In the data rows, 500 means zero.
Each row below has a hidden score, from 0 to 40, with 20 about the middle. What is it? The score is a weighted sum of the row's numbers plus the product of two more (or one squared), each taken from its middle value.
ndarray[459 418 479 424 654 641 604 421 432 564 305 438 539 632 428 314 601] -> 24
ndarray[443 418 545 431 447 443 604 602 432 564 305 438 605 439 613 661 601] -> 24
ndarray[564 418 636 493 447 443 604 602 432 373 305 631 456 439 428 557 420] -> 33
ndarray[474 418 375 446 447 443 604 421 432 564 542 438 492 439 428 287 601] -> 18
ndarray[387 418 368 474 654 641 604 421 432 564 542 438 472 439 613 419 601] -> 20
ndarray[559 418 566 456 447 443 422 602 619 373 542 631 375 632 428 538 420] -> 14
ndarray[592 599 642 492 447 443 422 602 619 564 542 631 576 439 428 548 420] -> 25
ndarray[458 599 479 560 447 443 422 602 432 373 542 438 515 632 428 562 601] -> 16
ndarray[515 599 538 451 447 443 422 602 619 564 542 438 543 439 428 566 601] -> 16
ndarray[499 418 451 427 447 443 422 421 432 564 542 438 469 439 428 577 601] -> 20
ndarray[342 418 440 425 654 443 604 421 432 564 542 438 444 439 613 553 601] -> 28
ndarray[461 418 459 455 447 641 604 421 432 373 305 438 489 439 428 459 420] -> 18
ndarray[581 418 661 454 447 443 604 602 432 373 305 631 478 439 428 579 420] -> 36
ndarray[444 418 404 477 447 443 422 421 619 564 542 438 454 439 613 539 601] -> 15
ndarray[650 599 656 524 447 443 422 602 432 564 542 631 578 439 428 589 420] -> 29
ndarray[616 418 600 519 447 641 604 421 432 373 542 631 477 439 428 496 420] -> 25
ndarray[461 599 409 560 447 443 422 421 619 373 542 438 594 439 428 522 601] -> 16
ndarray[581 599 610 584 447 443 422 602 432 373 542 631 589 439 428 560 420] -> 27
ndarray[572 418 524 430 447 443 604 602 432 564 305 438 455 439 428 574 420] -> 24
ndarray[490 599 433 615 654 443 422 421 619 564 542 438 591 439 428 562 420] -> 30
ndarray[581 599 582 517 447 443 422 602 432 564 542 631 438 632 428 496 420] -> 21
ndarray[328 418 438 403 654 641 604 421 432 564 542 438 435 632 613 491 601] -> 18
ndarray[549 418 565 490 447 443 604 602 432 373 305 631 493 439 428 571 601] -> 34
ndarray[478 599 472 445 447 443 422 602 619 373 542 438 396 439 428 547 420] -> 14
ndarray[526 418 559 441 447 641 604 421 432 373 305 438 473 632 613 291 420] -> 4
ndarray[661 418 645 517 447 443 604 602 432 373 305 631 511 439 428 575 420] -> 34
ndarray[467 418 396 403 447 443 422 421 619 564 542 438 423 632 428 527 601] -> 12
ndarray[487 418 476 447 447 443 604 421 432 564 305 438 556 439 613 562 601] -> 23
ndarray[565 418 652 353 447 641 604 602 432 564 305 631 502 439 428 407 420] -> 24
ndarray[516 418 572 428 447 443 422 602 432 373 542 631 513 632 428 561 601] -> 20
ndarray[496 599 517 605 447 443 422 602 619 373 542 438 582 439 428 569 420] -> 16
ndarray[619 418 575 492 447 443 422 602 619 564 542 631 447 439 613 554 601] -> 19
ndarray[612 599 574 421 447 443 422 602 619 564 542 631 421 439 428 525 601] -> 20
ndarray[636 418 650 413 447 443 422 602 432 564 305 631 460 439 428 542 601] -> 24
ndarray[454 599 428 561 654 443 422 421 619 564 542 438 614 439 428 516 420] -> 31
ndarray[413 418 429 465 447 443 604 421 432 564 542 438 493 439 613 556 601] -> 19
ndarray[491 418 450 415 654 641 604 421 432 564 542 438 536 632 613 359 601] -> 8
ndarray[634 599 593 627 447 443 422 602 432 564 542 631 599 439 428 533 420] -> 25
ndarray[386 418 421 434 654 641 604 421 432 564 542 438 523 439 613 241 601] -> 18
ndarray[522 418 476 413 447 641 604 421 432 564 305 438 525 439 428 396 420] -> 17
ndarray[532 418 601 435 654 641 604 421 432 373 542 631 486 632 428 139 420] -> 21
ndarray[433 599 389 704 654 443 422 421 432 373 542 438 590 632 428 532 420] -> 36
ndarray[563 599 518 494 447 443 422 602 619 564 542 631 366 632 613 474 420] -> 15
ndarray[674 418 605 545 447 443 604 421 432 373 305 631 499 439 428 447 420] -> 32
ndarray[589 418 558 510 447 641 604 421 432 564 542 631 476 632 428 467 420] -> 16
ndarray[532 418 542 448 447 443 422 602 619 564 542 438 464 439 428 564 601] -> 9
ndarray[605 418 629 487 447 443 604 602 432 373 305 631 498 632 428 589 420] -> 27
ndarray[635 599 590 747 447 443 422 602 432 564 542 631 686 632 428 546 420] -> 24
ndarray[407 599 365 420 447 443 422 421 619 564 542 438 400 632 613 493 601] -> 11
ndarray[426 599 371 622 654 443 422 421 619 564 542 438 627 439 613 541 420] -> 27
ndarray[410 599 340 740 447 443 422 421 432 564 542 438 658 439 613 593 420] -> 25
ndarray[403 418 463 469 654 443 604 421 432 564 542 438 450 632 613 576 601] -> 25
ndarray[443 599 428 580 447 443 422 421 619 373 542 438 553 439 428 539 420] -> 18
ndarray[622 418 617 560 447 443 422 602 432 373 542 631 571 632 428 555 420] -> 21
ndarray[539 418 440 556 447 443 422 602 619 373 542 438 521 632 428 595 601] -> 8
ndarray[586 599 583 664 447 443 422 602 432 373 542 438 670 439 428 589 420] -> 21
ndarray[627 418 587 508 447 443 422 602 619 373 542 438 489 439 428 603 601] -> 11
ndarray[612 418 549 415 447 443 604 421 432 564 542 438 411 439 613 540 420] -> 16
ndarray[478 599 491 606 447 443 422 602 619 373 542 438 580 632 428 622 601] -> 11
ndarray[315 418 427 390 654 641 604 421 432 564 542 438 520 439 613 402 601] -> 18
ndarray[578 418 566 436 447 641 604 421 432 564 542 631 428 439 428 421 420] -> 19
ndarray[427 418 352 520 654 641 604 421 432 564 542 438 442 632 613 262 601] -> 21
ndarray[495 418 589 441 447 641 604 421 432 373 542 631 434 632 613 374 420] -> 12
ndarray[489 599 521 448 447 443 422 602 619 564 542 631 367 632 613 423 420] -> 16
ndarray[404 599 371 541 447 443 422 421 619 564 542 438 488 439 428 521 601] -> 14
ndarray[558 418 565 469 447 443 604 421 432 373 305 438 533 439 428 439 420] -> 20
ndarray[565 418 632 443 447 443 604 602 432 373 305 631 514 439 428 304 420] -> 23
ndarray[564 599 599 677 447 443 422 602 432 373 542 631 654 632 428 600 420] -> 24
ndarray[408 599 444 616 654 443 422 421 619 564 542 438 675 439 428 505 420] -> 33
ndarray[476 599 423 453 447 443 422 421 619 564 542 438 447 439 613 513 601] -> 17
ndarray[591 418 606 423 447 443 604 602 432 564 542 631 356 439 428 539 420] -> 24
ndarray[522 599 528 367 447 443 422 602 619 564 542 438 411 632 428 443 420] -> 14
ndarray[435 599 445 488 447 443 422 421 619 564 542 438 432 439 613 543 601] -> 18
ndarray[541 418 461 510 447 443 422 602 619 373 542 438 468 632 428 549 601] -> 8
ndarray[588 599 594 705 447 443 422 602 432 373 542 631 679 439 428 560 420] -> 27
ndarray[312 418 448 437 654 443 422 421 619 564 542 438 435 439 613 523 601] -> 24
ndarray[512 599 453 634 447 443 422 421 619 564 542 438 620 439 428 610 420] -> 20
ndarray[522 418 513 453 447 641 604 421 432 373 305 438 530 439 428 377 420] -> 15
ndarray[724 418 613 448 447 443 604 602 432 564 305 631 485 439 428 654 601] -> 37
ndarray[594 418 580 416 447 443 604 602 432 373 305 438 454 439 428 542 420] -> 20
ndarray[639 599 648 714 447 443 422 602 432 564 542 631 733 439 428 565 420] -> 27
ndarray[451 418 469 515 447 443 422 602 619 564 542 438 551 632 613 571 601] -> 11
ndarray[551 599 557 449 447 443 422 602 619 564 542 631 401 439 428 473 420] -> 18
ndarray[598 599 586 524 447 443 422 602 619 373 542 631 471 439 428 566 420] -> 24
ndarray[560 418 569 422 447 641 604 421 432 373 542 438 452 439 428 446 420] -> 12
ndarray[364 599 363 709 654 443 422 421 432 564 542 438 671 632 613 518 420] -> 39
ndarray[513 599 379 703 447 443 422 421 432 373 542 438 582 439 613 494 420] -> 19
ndarray[444 418 438 426 447 443 422 421 619 564 542 438 408 632 613 562 601] -> 12
ndarray[463 599 486 712 654 443 422 421 432 373 542 438 740 439 428 519 420] -> 35
ndarray[341 418 396 329 654 641 422 421 619 564 542 438 380 439 613 494 601] -> 16
ndarray[459 418 439 519 447 443 604 421 432 564 542 438 434 439 613 600 601] -> 22
ndarray[618 599 563 740 447 443 422 602 432 564 542 631 657 439 428 594 420] -> 22
ndarray[563 418 450 426 447 443 422 421 432 564 542 438 395 439 428 615 420] -> 21
ndarray[569 418 595 474 447 443 422 602 432 373 542 438 478 632 428 579 420] -> 17
ndarray[432 599 351 461 447 443 422 421 619 564 542 438 377 632 428 555 601] -> 11
ndarray[661 418 552 423 447 641 604 421 432 564 305 631 514 439 428 386 601] -> 25
ndarray[313 599 310 541 654 443 422 421 619 564 542 438 424 439 613 526 601] -> 24
ndarray[560 418 588 461 447 641 604 421 432 564 542 631 568 632 613 321 601] -> 10
ndarray[406 418 527 700 654 443 604 602 432 564 542 438 634 632 613 657 601] -> 28
ndarray[419 418 486 396 654 641 604 421 432 564 305 438 557 439 613 287 601] -> 20
ndarray[487 599 446 629 447 443 422 602 432 564 542 438 644 439 428 579 420] -> 25
ndarray[453 418 398 485 447 443 604 421 432 564 542 438 407 632 428 614 601] -> 17
ndarray[538 599 470 780 447 443 422 421 432 373 542 438 721 632 428 622 420] -> 22
ndarray[453 599 423 412 447 443 422 421 619 564 542 438 372 439 428 547 601] -> 15
ndarray[377 418 394 487 654 641 604 421 432 564 542 438 438 439 613 571 601] -> 22
ndarray[465 418 455 528 447 443 422 602 619 564 542 438 535 439 613 623 601] -> 14
ndarray[546 599 593 576 447 443 422 602 432 564 542 631 584 439 613 534 420] -> 27
ndarray[605 418 654 422 447 641 604 602 432 564 305 631 516 439 428 493 420] -> 26
ndarray[424 599 453 566 654 443 422 421 619 564 542 438 616 632 428 504 420] -> 31
ndarray[406 418 343 439 654 641 604 421 432 564 542 438 435 439 613 224 420] -> 22
ndarray[391 599 378 616 654 443 422 421 432 564 542 438 674 439 613 476 420] -> 34
ndarray[381 418 388 450 447 443 604 421 432 564 542 438 418 439 613 545 601] -> 20
ndarray[543 599 521 498 447 443 422 602 619 373 542 438 473 439 428 534 420] -> 14
ndarray[477 418 432 433 447 641 604 421 432 373 542 438 555 439 428 344 601] -> 5
ndarray[485 599 562 537 654 443 422 602 619 564 542 438 607 439 428 494 420] -> 30
ndarray[445 418 471 491 447 641 604 421 432 373 542 438 479 632 428 503 420] -> 9
ndarray[486 599 443 612 447 443 422 421 619 373 542 438 556 439 428 533 420] -> 18
ndarray[636 599 577 545 447 443 422 602 619 564 542 631 480 632 428 563 601] -> 14
ndarray[527 418 563 447 447 443 604 602 432 373 305 631 553 632 428 540 601] -> 22
ndarray[561 599 584 478 447 443 422 602 619 564 542 438 459 632 428 529 420] -> 13
ndarray[562 418 573 468 447 641 604 421 432 373 542 631 500 439 613 217 420] -> 10
ndarray[647 418 602 447 447 443 604 602 432 564 305 631 434 439 428 596 420] -> 33
ndarray[412 599 378 435 447 443 604 421 432 564 542 438 332 439 613 510 601] -> 20
ndarray[585 599 607 412 447 443 422 602 619 564 542 631 376 632 428 512 420] -> 17
ndarray[556 599 586 513 447 443 422 602 432 564 542 438 498 439 613 462 420] -> 20
ndarray[669 418 646 490 447 443 604 602 432 564 305 631 511 439 428 610 601] -> 34
ndarray[626 599 717 775 447 443 422 602 432 373 542 631 805 439 428 583 420] -> 29
ndarray[510 599 466 555 447 443 422 602 619 373 542 438 440 632 428 525 420] -> 11
ndarray[357 418 408 480 654 641 604 421 432 564 542 438 452 439 613 471 601] -> 21
ndarray[575 418 512 476 447 641 604 421 432 373 542 438 426 439 428 426 420] -> 11
ndarray[407 418 411 488 654 641 604 421 432 564 542 438 477 632 613 351 601] -> 18
ndarray[369 599 405 589 654 443 422 421 619 564 542 438 577 632 613 505 601] -> 24
ndarray[543 418 535 452 447 641 604 421 432 373 542 438 417 439 428 331 420] -> 9
ndarray[526 599 506 501 447 443 422 602 619 373 542 631 417 439 613 519 420] -> 23
ndarray[305 599 296 531 654 641 422 421 619 564 542 438 543 439 613 406 420] -> 21
ndarray[414 418 382 420 654 641 604 421 432 564 542 438 432 439 613 452 601] -> 19
ndarray[496 418 472 404 447 641 422 421 432 373 542 438 444 439 428 564 420] -> 14
ndarray[511 418 569 434 447 641 604 421 432 373 305 438 546 439 428 468 420] -> 19
ndarray[431 599 388 688 654 443 422 421 432 564 542 438 658 439 613 534 420] -> 36
ndarray[546 599 481 641 447 443 422 602 432 373 542 438 658 439 428 538 420] -> 20
ndarray[355 599 345 461 654 443 422 421 619 564 542 438 330 439 613 521 601] -> 23
ndarray[540 418 611 412 447 443 422 602 619 564 542 438 416 439 428 561 420] -> 12
ndarray[532 599 529 660 447 443 422 602 432 373 542 631 793 439 428 618 601] -> 27
ndarray[579 599 560 623 447 443 422 602 432 373 542 438 547 632 613 543 420] -> 13
ndarray[540 599 566 466 447 443 422 602 619 373 542 631 452 632 428 528 420] -> 17
ndarray[695 418 606 522 447 443 422 602 432 564 542 631 513 439 428 570 601] -> 19
ndarray[432 599 450 564 447 443 422 421 619 564 542 438 613 439 613 589 601] -> 21
ndarray[427 599 324 538 447 443 422 421 432 564 542 438 478 439 613 530 601] -> 20
ndarray[456 418 369 475 447 641 604 421 432 564 542 438 457 439 428 385 420] -> 13
ndarray[518 418 539 476 447 641 604 421 432 373 542 631 401 439 613 226 420] -> 14
ndarray[638 418 667 453 447 443 604 602 619 373 542 631 464 439 428 535 420] -> 25
ndarray[520 599 555 403 447 443 422 602 619 564 542 438 420 439 428 480 420] -> 15
ndarray[502 599 508 609 447 443 422 602 619 373 542 438 593 439 428 511 420] -> 15
ndarray[566 418 501 486 447 443 422 602 619 373 542 438 474 632 428 587 601] -> 8
ndarray[506 599 512 432 447 443 422 421 432 564 542 631 350 439 613 464 420] -> 27
ndarray[470 599 413 460 447 443 422 421 619 564 542 438 404 439 428 622 601] -> 16
ndarray[422 418 474 439 447 641 604 421 432 373 542 438 523 439 428 504 601] -> 14
ndarray[537 418 509 441 447 641 604 421 432 373 542 438 472 632 428 389 420] -> 4
ndarray[303 599 467 539 654 443 422 421 432 564 542 438 642 439 613 463 420] -> 35
ndarray[606 599 553 616 447 443 422 602 432 564 542 631 598 439 428 564 420] -> 26
ndarray[505 418 571 435 447 641 604 421 432 564 542 631 398 632 613 514 420] -> 20
ndarray[423 418 394 438 447 641 604 421 432 564 542 438 512 439 613 460 601] -> 11
ndarray[379 599 460 508 654 443 422 602 619 564 542 438 517 632 613 544 601] -> 22
ndarray[620 418 647 472 447 641 604 602 432 373 305 631 593 632 428 383 420] -> 14
ndarray[568 418 608 406 447 443 422 602 432 564 305 438 484 439 428 542 420] -> 24
ndarray[435 599 430 574 654 443 422 421 619 564 542 438 594 632 428 497 420] -> 31
ndarray[588 599 578 513 447 443 422 602 619 373 542 438 504 439 428 581 420] -> 16
ndarray[398 418 423 426 654 443 604 421 432 564 542 438 429 439 613 531 601] -> 26
ndarray[560 599 612 459 447 443 422 602 619 564 542 631 476 439 428 498 420] -> 22
ndarray[339 599 395 530 654 443 422 421 619 564 542 438 394 439 613 518 601] -> 22
ndarray[428 599 378 371 447 443 422 421 619 564 542 438 432 632 613 478 420] -> 5
ndarray[404 418 398 468 654 641 604 421 432 564 542 438 466 632 613 375 601] -> 17
ndarray[394 599 334 466 654 443 422 421 619 564 542 438 410 439 613 447 601] -> 23
ndarray[575 418 609 502 447 641 604 421 432 373 305 631 523 632 428 451 420] -> 23
ndarray[580 599 540 522 447 443 422 602 432 373 542 631 482 439 428 558 420] -> 25
ndarray[503 418 406 506 447 443 604 602 432 564 542 438 435 439 428 510 601] -> 16
ndarray[407 418 358 367 447 641 604 421 432 564 542 438 403 439 613 454 601] -> 10
ndarray[633 599 561 457 447 443 422 602 619 564 542 631 373 632 428 490 601] -> 11
ndarray[390 599 425 433 654 443 422 421 619 564 542 438 434 439 613 529 601] -> 25
ndarray[505 599 524 593 447 443 422 602 619 564 542 438 533 439 428 521 420] -> 13
ndarray[474 418 412 404 654 641 604 421 432 373 542 438 421 439 613 371 420] -> 8
ndarray[694 418 608 565 447 443 422 602 432 373 305 438 453 439 428 666 601] -> 14
ndarray[351 599 380 521 654 443 422 421 619 564 542 438 470 439 613 472 601] -> 25
ndarray[650 418 672 438 447 443 422 602 619 564 305 438 479 439 428 626 420] -> 18
ndarray[624 599 567 492 447 443 604 602 619 564 542 631 407 439 428 584 601] -> 28
ndarray[423 599 437 643 654 443 422 421 432 564 542 438 655 632 613 538 601] -> 31
ndarray[582 599 616 443 447 443 422 602 619 564 542 631 388 439 428 527 420] -> 19
ndarray[579 418 576 379 447 641 422 602 432 564 305 631 418 439 428 542 420] -> 17
ndarray[530 418 500 490 447 443 604 421 432 373 542 631 429 439 428 504 420] -> 28
ndarray[515 418 399 362 447 443 604 421 432 564 305 438 432 439 428 550 601] -> 24
ndarray[421 418 432 531 447 443 422 602 619 564 542 438 500 632 613 605 601] -> 10
ndarray[580 418 553 533 447 443 604 602 432 564 542 631 383 632 613 543 601] -> 18
ndarray[492 418 546 420 447 641 422 602 432 373 542 631 451 439 428 480 420] -> 15
ndarray[599 418 693 540 447 443 422 602 619 564 542 631 658 632 428 524 420] -> 20
ndarray[464 599 531 684 654 443 422 421 432 373 542 438 616 439 613 407 420] -> 32
ndarray[432 599 490 541 654 443 422 602 619 564 542 631 626 439 613 510 601] -> 30
ndarray[473 599 462 494 447 443 422 602 619 373 542 438 469 439 428 487 420] -> 14
ndarray[559 418 555 504 447 641 604 421 432 373 542 631 452 439 428 480 420] -> 23
ndarray[566 418 572 498 447 443 604 602 432 373 305 631 467 439 428 577 420] -> 34
ndarray[524 599 497 780 447 443 422 421 432 373 542 438 725 439 428 535 420] -> 24
ndarray[452 418 446 550 447 443 422 602 432 564 542 438 565 439 613 571 601] -> 19
ndarray[339 599 385 430 654 641 422 421 432 564 542 438 420 439 613 449 601] -> 22
ndarray[515 418 420 443 447 641 604 421 432 373 305 438 504 439 428 335 420] -> 12
ndarray[391 418 386 414 654 443 422 421 619 564 542 438 361 439 613 510 601] -> 23
ndarray[462 418 480 403 447 443 422 602 619 564 542 438 407 439 428 498 601] -> 8
ndarray[514 418 446 501 447 443 604 421 432 564 305 438 480 439 428 578 601] -> 25
ndarray[411 418 453 447 654 641 604 421 432 564 542 438 541 439 613 462 601] -> 19
